Turns, then the turns between two rows, first turn first; the first pair answered
Daba (before => after):
[-.15, -.04, .06, .04, .17, .01, -.17, .06, .06, -.07] => [-.09, -.13, -.11, -.10, .16, .09, -.09, .10, -.04, -.08]
[.00, .00, -.09, -.06, -.03, .00, .16, .01, -.05, .00] => [.02, .05, .00, -.01, -.09, -.04, .17, -.02, -.03, -.01]
[-.17, .22, .05, .10, -.05, -.23, .00, -.03, .09, .09] => [-.23, .13, -.07, .08, .13, -.19, -.05, .06, .08, .10]
lati (before => after):
[-.03, .11, -.06, -.07, -.01, -.18, .26, .02, -.08, .01] => [.15, .09, -.05, -.10, -.15, -.12, .20, -.06, -.05, .02]
[-.06, .12, -.10, .02, .07, .04, .08, .08, .07, .01] => [.01, .18, -.03, .03, -.04, .02, .09, .02, .11, .00]
[.02, -.08, -.03, .06, .12, .01, .02, .08, .05, -.03] => [-.03, .00, .05, .10, .09, -.05, .08, .06, .06, -.03]
pire (before => after):
[.03, .11, .26, .17, -.09, -.06, -.08, -.12, .13, .02] => [-.16, -.09, .02, .11, .26, .01, -.16, .10, .07, .03]
[-.03, .05, -.03, .05, .04, -.03, -.25, .03, .21, .11] => [-.15, .03, -.23, -.11, .07, -.02, -.02, .14, .01, .08]
[-.09, .04, .13, .05, -.08, -.05, .11, .01, -.04, -.04] => [-.08, .00, .16, .11, .00, -.03, -.04, .01, .05, -.04]
[-.05, .02, .15, .05, .06, -.19, -.13, -.13, .06, -.05] => [-.16, -.06, -.01, -.02, .20, -.16, -.08, .00, -.03, -.04]
Now pairs of rows:
(two turns a pair)
[-.06, -.05, .03, .09, .09, .01, -.15, .02, .05, .04] => [-.09, -.08, -.04, .06, .12, .02, -.11, .05, .00, .04]  lati, Daba
[.02, .04, -.05, -.03, -.07, .06, -.04, -.05, .03, -.03] => [-.11, .05, -.05, .00, .02, .02, .01, .00, .01, -.04]  lati, lati
[-.01, -.05, .10, .13, -.02, -.05, -.04, -.06, .03, .03] => [.05, -.14, .01, .08, .02, .01, -.09, -.04, .02, .04]  lati, Daba
[.14, -.13, -.12, -.14, -.07, .09, -.02, -.04, -.05, .01] => [-.01, -.07, -.14, -.16, -.05, .02, .15, .00, -.13, -.01]  lati, Daba
[-.17, .19, .43, .33, .05, -.20, -.17, -.03, .35, -.03] => [.16, -.28, -.05, .06, .28, .15, -.49, .13, .30, .04]  lati, lati
[.05, .00, .06, .01, .05, .08, -.05, .10, .14, .01] => [-.06, .08, .06, -.01, .01, .01, .13, .11, .06, .00]  pire, lati
[-.27, -.02, .13, .00, .12, .09, .01, -.06, -.10, -.11] => [-.17, -.05, .18, .05, .14, .13, -.15, -.10, .00, -.09]  lati, pire
[-.13, -.06, .02, .07, -.18, -.21, .09, .02, -.01, .01] => [-.21, -.13, -.03, .08, -.03, -.19, .04, .09, -.01, .03]  Daba, Daba
[.01, -.10, -.25, -.12, .15, .05, -.09, -.06, -.07, -.03] => [.16, .08, -.04, -.08, -.16, -.02, .00, -.24, -.04, -.05]  Daba, Daba
[.35, -.06, .03, -.01, -.20, .03, -.10, -.11, .05, .07] => [.31, -.19, -.13, -.08, -.05, .10, -.16, -.01, .01, .08]  pire, Daba
[-.08, -.01, -.07, -.04, .11, .06, .04, .01, -.05, .07] => [-.07, .09, .10, .06, .03, -.01, .02, -.08, .03, .07]  lati, pire
[.09, .07, .18, .05, -.14, -.08, .18, -.03, -.09, -.06] => [.12, -.10, .15, .14, .12, .01, -.16, .03, .08, .00]  pire, lati
[.01, -.02, .03, .09, .04, .10, -.01, -.03, .01, .00] => [.00, .02, .02, .05, -.03, .08, .08, -.04, -.04, -.01]  pire, pire
[-.01, .06, -.03, .08, -.11, .02, -.27, -.02, -.11, .06] => [-.06, .09, -.12, -.02, -.16, .00, -.11, .01, -.23, .04]  pire, pire
[-.32, .10, .11, .19, .23, -.07, -.04, .10, .09, -.03] => [-.09, -.07, -.29, -.18, .07, .11, .16, .15, -.19, -.04]  Daba, Daba
[-.18, .01, .01, .11, -.07, .04, .18, .01, -.11, -.06] => [.03, -.08, .10, .21, -.05, .11, -.13, -.06, .07, -.02]  lati, pire
[-.06, .03, -.11, -.16, -.15, .04, .20, .00, -.10, -.08] => [-.03, -.11, -.03, .04, .13, .09, -.24, .02, .16, -.01]  pire, pire
[-.13, .14, .02, .10, .08, -.14, -.04, .03, .01, -.09] => [.18, -.01, -.08, -.01, -.02, .02, -.20, -.02, .03, -.06]  lati, lati
[.27, -.11, .26, .07, -.13, .32, -.23, -.10, .04, .07] => [-.03, -.21, .12, .10, .27, .31, -.29, .12, .02, .08]  Daba, lati
[-.08, -.11, -.03, -.19, .00, .01, .19, .00, -.13, .03] => [.02, -.06, .05, -.16, -.14, -.01, .19, -.08, -.11, .03]  lati, lati
[-.10, -.01, -.12, -.08, .06, -.02, .11, .03, -.07, -.04] => [-.12, .10, .05, .02, -.01, -.09, .11, -.04, -.02, -.06]  lati, Daba
[.22, -.24, -.28, -.12, -.11, .20, -.02, .14, -.05, -.14] => [.00, .14, .07, .05, -.35, -.08, .30, -.01, -.07, -.20]  lati, pire
[-.10, -.05, .00, .05, .10, -.02, -.05, .05, .06, -.03] => [-.14, .02, .03, .03, .02, -.06, .07, .04, .00, -.05]  Daba, lati
[.19, -.01, .10, .02, -.01, .00, -.17, -.01, .09, -.02] => [-.11, .03, .07, .06, .18, -.08, -.09, .12, .05, -.03]  lati, lati
[-.11, -.17, -.23, -.13, .19, .09, -.01, .15, -.09, -.01] => [.18, .01, .19, .07, -.17, .01, -.19, -.16, .15, -.01]  pire, pire
[-.29, .05, .29, .17, .23, -.11, -.20, .02, .28, .07] => [.17, -.17, .14, .02, .08, .12, -.42, -.08, .31, .10]  lati, lati
[.03, .01, .08, -.08, -.25, .00, .06, -.01, -.03, .07] => [-.05, -.13, .03, .01, .05, .05, -.19, .08, .10, .10]  pire, lati
[-.22, -.02, .07, .08, .16, -.09, -.08, .07, .02, .07] => [-.12, .12, .19, .07, -.12, -.14, .06, -.07, -.02, .05]  pire, pire
[-.02, .09, .07, .01, -.08, -.04, .15, -.06, -.03, -.03] => [.11, .05, .10, .05, -.10, .00, .01, -.10, .04, -.02]  lati, Daba
[.11, -.12, -.05, -.05, -.11, .04, -.05, -.23, .14, .09] => [-.03, -.09, -.16, -.15, -.10, .00, .18, -.15, .00, .07]  lati, pire
[.01, .07, .21, .04, -.09, -.12, -.06, -.08, .06, .06] => [-.19, -.02, .00, -.05, .14, -.09, .03, .09, -.05, .05]  Daba, pire
[-.04, -.02, -.06, -.03, -.07, -.01, .10, .03, -.02, -.01] => [.05, -.04, -.04, -.04, -.12, .01, .06, -.02, .01, -.01]  Daba, lati
[.11, .06, .13, .10, -.08, -.13, .03, -.15, .07, -.01] => [-.09, -.06, -.14, -.03, .14, -.09, .17, .05, -.09, -.02]  pire, pire
[.02, .04, -.03, -.18, -.17, -.20, .08, -.03, .05, -.01] => [.00, -.06, .01, -.06, .04, -.16, -.19, .01, .21, .01]  pire, Daba
[-.01, -.13, -.25, -.08, .09, .14, .09, -.02, -.11, -.11] => [-.03, -.07, -.22, -.09, .01, .10, .18, -.05, -.15, -.12]  Daba, lati
[.20, .00, -.07, -.07, -.13, .09, -.15, -.06, .02, .04] => [-.18, .01, -.12, -.01, .18, .01, -.06, .13, -.04, .03]  pire, lati
[-.08, -.17, -.18, -.06, .31, -.02, -.18, .07, .04, -.04] => [-.02, .14, .00, -.11, -.17, -.17, .25, -.11, -.12, -.11]  pire, Daba
[-.30, .17, -.04, -.08, -.06, -.12, .40, .06, -.20, -.06] => [.29, -.09, -.24, -.28, -.25, .16, .10, -.04, -.17, -.02]  lati, lati
[.06, .09, .16, .09, -.28, -.08, .10, -.13, .00, -.08] => [.00, -.22, -.08, .09, .17, .07, -.24, .08, .08, -.02]  pire, Daba
[-.14, .02, .03, .06, .13, -.02, .03, .08, -.07, -.04] => [-.06, .00, .10, .12, .12, -.01, -.10, .02, .01, -.01]  lati, pire
[-.06, -.07, .07, .05, .10, -.01, -.16, -.03, .03, -.06] => [-.12, .05, .08, .00, -.06, -.09, .08, -.07, -.08, -.10]  pire, lati
[-.26, .08, .03, .06, .09, -.11, .09, .06, -.04, .01] => [-.07, -.01, .09, .14, .13, -.01, -.21, .01, .14, .06]  lati, pire
[-.10, -.07, .04, -.11, -.12, -.05, .29, .21, -.12, -.13] => [-.04, -.18, .19, .12, .13, .00, -.18, .20, .17, -.07]  pire, pire
[.05, -.06, -.06, -.06, .04, .09, -.13, .03, .00, .05] => [-.10, .11, .13, .05, -.02, -.06, .00, -.03, .01, .02]  lati, lati
[-.17, .05, -.10, -.09, .15, .11, .27, .19, -.12, .04] => [.05, .08, .24, .19, .10, .11, -.15, -.01, .22, .09]  pire, pire
[-.03, .21, .23, .12, -.13, -.02, .08, -.12, .02, -.08] => [-.24, .00, .00, .10, .27, .06, -.05, .11, .00, -.04]  Daba, Daba
[.06, -.26, -.09, -.14, .36, .10, -.12, .22, .03, .05] => [.15, .13, .16, -.17, -.24, -.09, .35, -.04, -.11, -.04]  pire, Daba
[-.15, -.04, -.12, .03, .18, .08, -.13, .12, .10, .04] => [.03, .17, .10, .05, -.23, .00, .03, -.11, .10, .01]  pire, pire
